One hidden turn or mirror swaps the rows below in pairs. Which row is each named row swapped with?
The rows were stretched afterwards, more along some directions than others.
Tadop: [ 0.40  0.06 -2.75 -0.71  1.25 -0.46  1.66 -0.46 -0.19 -0.32  0.01 -0.55
  1.42  0.79  0.85 -1.15]
Mazok: [ 0.84 -0.47  1.01  3.27  0.82 -2.02 -2.22  1.63  2.18  0.13 -0.04  1.51
  1.11  2.60  0.32 -2.96]
gine: [ 0.01 -0.65 -3.21 -0.37  1.32 -1.25  1.63 -0.35 -0.14 -0.22  0.51 -0.28
  1.83  0.96  0.40 -1.16]
ful: [ 0.03 -0.13 -0.64  0.94  2.51 -2.71  0.45 -0.06 -0.54 -1.76 -1.96 -2.08
  1.15  1.28  0.67 -1.72]
Gunev: [ 0.12 -0.72 -2.38 -0.14  0.99 -0.59  0.67 -0.33 -0.73 -0.93  0.18  0.07
  1.85  1.06  0.69 -1.30]
siv: [-0.53  0.07 -0.31  0.61  2.65 -2.58  0.17 -0.25 -1.20 -2.03 -1.81 -2.31
  1.18  1.78  0.42 -1.89]
dusu: [ 1.13 -0.77  1.03  2.76  0.45 -2.30 -2.34  2.01  2.58  0.82 -0.49  1.52
  0.42  2.37  0.10 -2.55]
Masi: [ 0.70 -1.52 -2.14 -1.08  1.66 -3.01  1.48  2.83  1.21 -0.04 -2.00 -1.97
  0.84  4.60  0.56 -2.22]
Votip: [ 0.92 -0.78  0.87  3.69  0.24 -3.71 -1.89  1.52  1.78 -0.24 -1.11 -0.01
 -0.56  0.55 -0.09 -3.12]
viza: [ 1.48 -0.67  1.20  2.26  0.60 -1.69 -1.79  1.99  1.91  0.58 -0.58  1.26
  0.96  2.45 -0.05 -2.76]
Lifad: [ 1.05 -0.17  1.37  4.00  0.50 -3.48 -2.38  0.99  1.84  0.11 -1.01  0.49
 -0.50  0.39 -0.06 -2.45]
kuzo: [ 1.10 -1.23 -2.27 -0.95  1.63 -3.11  1.76  3.09  1.32 -0.86 -1.71 -1.91
  0.72  4.63  0.93 -2.34]
Sur: [ 1.63  0.16  1.94  2.42 -0.05 -1.25 -1.81  1.71  2.27  0.19 -0.75  1.10
  0.29  1.77  0.09 -2.61]
davo: [ 1.19  0.77  1.29  1.42 -0.63 -0.97 -0.02  0.46  1.30 -0.31 -0.13  0.84
 -1.47  1.00 -0.75 -2.31]
vip: [-0.66 -0.51 -1.27  0.56  2.41 -3.36  0.23  0.48 -0.67 -1.93 -2.25 -2.53
  1.06  1.81  0.69 -2.18]
luze: [ 1.13 -0.79  1.08  4.16  0.12 -3.33 -2.44  1.32  1.81  0.89 -0.19  0.57
 -0.60  0.26 -0.24 -2.01]
kinap: [ 1.14 -1.21 -2.33 -1.10  1.20 -2.55  1.93  2.27  1.76 -0.13 -1.86 -1.93
  1.19  3.69  0.83 -1.91]
dofik: [ 0.81  0.62  0.18  0.76 -0.58 -1.12  0.39  0.73  1.04 -0.99 -0.53  0.29
 -1.36  1.69 -0.56 -2.75]
zetod: [ 1.04 -1.23  0.96  4.06  0.19 -3.78 -2.35  1.21  1.45 -0.21 -1.01  0.29
 -0.22  0.70 -0.07 -2.65]
fike: [-0.12 -1.82 -2.39 -0.21  1.69 -3.45  1.23  2.63  1.33 -0.75 -1.44 -1.82
  1.21  4.81  0.65 -2.73]
Korud: [ 1.69 -0.15  1.62  3.13  0.46 -2.09 -2.43  1.67  2.59  0.03 -1.18  1.35
  0.47  1.72  0.57 -2.62]
gemid: [ 2.25  0.00  1.38  2.27  0.23 -1.49 -1.71  1.83  2.54  0.62 -0.94  1.28
  0.38  1.58  0.78 -2.53]
fumu: [ 1.11  0.04  0.39  1.07 -0.37 -1.61  0.10  0.64  1.04 -0.62 -0.37  0.74
 -1.03  1.87 -0.50 -1.91]
Favo: [ 0.90  0.61  0.10  1.18 -0.20 -1.59  0.36  0.44  1.36 -0.40 -0.09  0.73
 -1.14  1.59 -0.50 -1.89]
rok: [ 1.70 -0.09  1.32  2.84  0.52 -1.53 -2.28  2.26  1.86 -0.06 -0.08  1.58
  0.63  2.10  0.54 -2.71]
Zakek: [ 0.34  1.26  1.21  1.52  0.15 -1.27 -0.39  0.12  0.58 -0.70 -0.03  0.73
 -1.32  1.24 -0.68 -1.94]
Kef: [ 0.88  0.29 -2.96 -0.04  1.03 -0.28  1.13 -0.67  0.43 -0.26  0.24  0.37
  1.75  0.66  0.96 -1.48]
gof: [-0.19 -0.17 -2.40 -0.10  1.14 -0.51  0.96 -0.62 -0.58 -0.99  0.41  0.05
  1.78  0.84  0.52 -1.46]
nadi: [ 0.73  0.14 -2.77  0.07  1.02 -0.39  1.19 -0.25  0.35 -0.36  0.43  0.22
  1.63  0.48  0.94 -1.19]
nufon: [ 1.07  1.16  0.92  0.96 -0.29 -1.17  0.52  0.73  1.25 -1.12 -0.54  0.37
 -1.57  1.63 -0.55 -2.28]
noram: [ 1.03 -0.29  2.01  4.17  0.14 -3.18 -2.33  1.37  1.56 -0.01 -0.92  0.22
 -1.25  0.23 -0.26 -2.24]
lako: [-0.19 -1.94 -2.25 -1.20  1.87 -3.11  1.32  2.24  0.84 -0.91 -1.98 -2.00
  1.47  4.55  0.46 -2.50]
nazom: [-0.22  0.52 -0.81  1.13  2.68 -3.08 -0.14  0.15 -0.33 -1.82 -2.29 -2.14
  0.73  1.51  1.16 -2.23]
fek: [ 0.87 -1.53 -1.69 -1.49  0.97 -2.81  1.82  2.95  1.18 -0.92 -2.52 -2.42
  0.43  4.02  0.85 -2.72]
kaza: [-0.47 -0.39 -0.72  1.27  2.40 -3.12 -0.52  0.07 -1.06 -2.17 -2.20 -2.13
  1.14  1.72  0.92 -2.09]
suz: [ 0.39 -1.93 -2.03 -0.74  1.28 -3.44  1.29  2.78  1.31 -1.23 -2.62 -2.37
  0.82  4.06  0.78 -2.65]

gof pairs with Favo
Votip pairs with nazom
Lifad pairs with vip
suz pairs with Korud
nadi pairs with nufon
dofik pairs with Kef

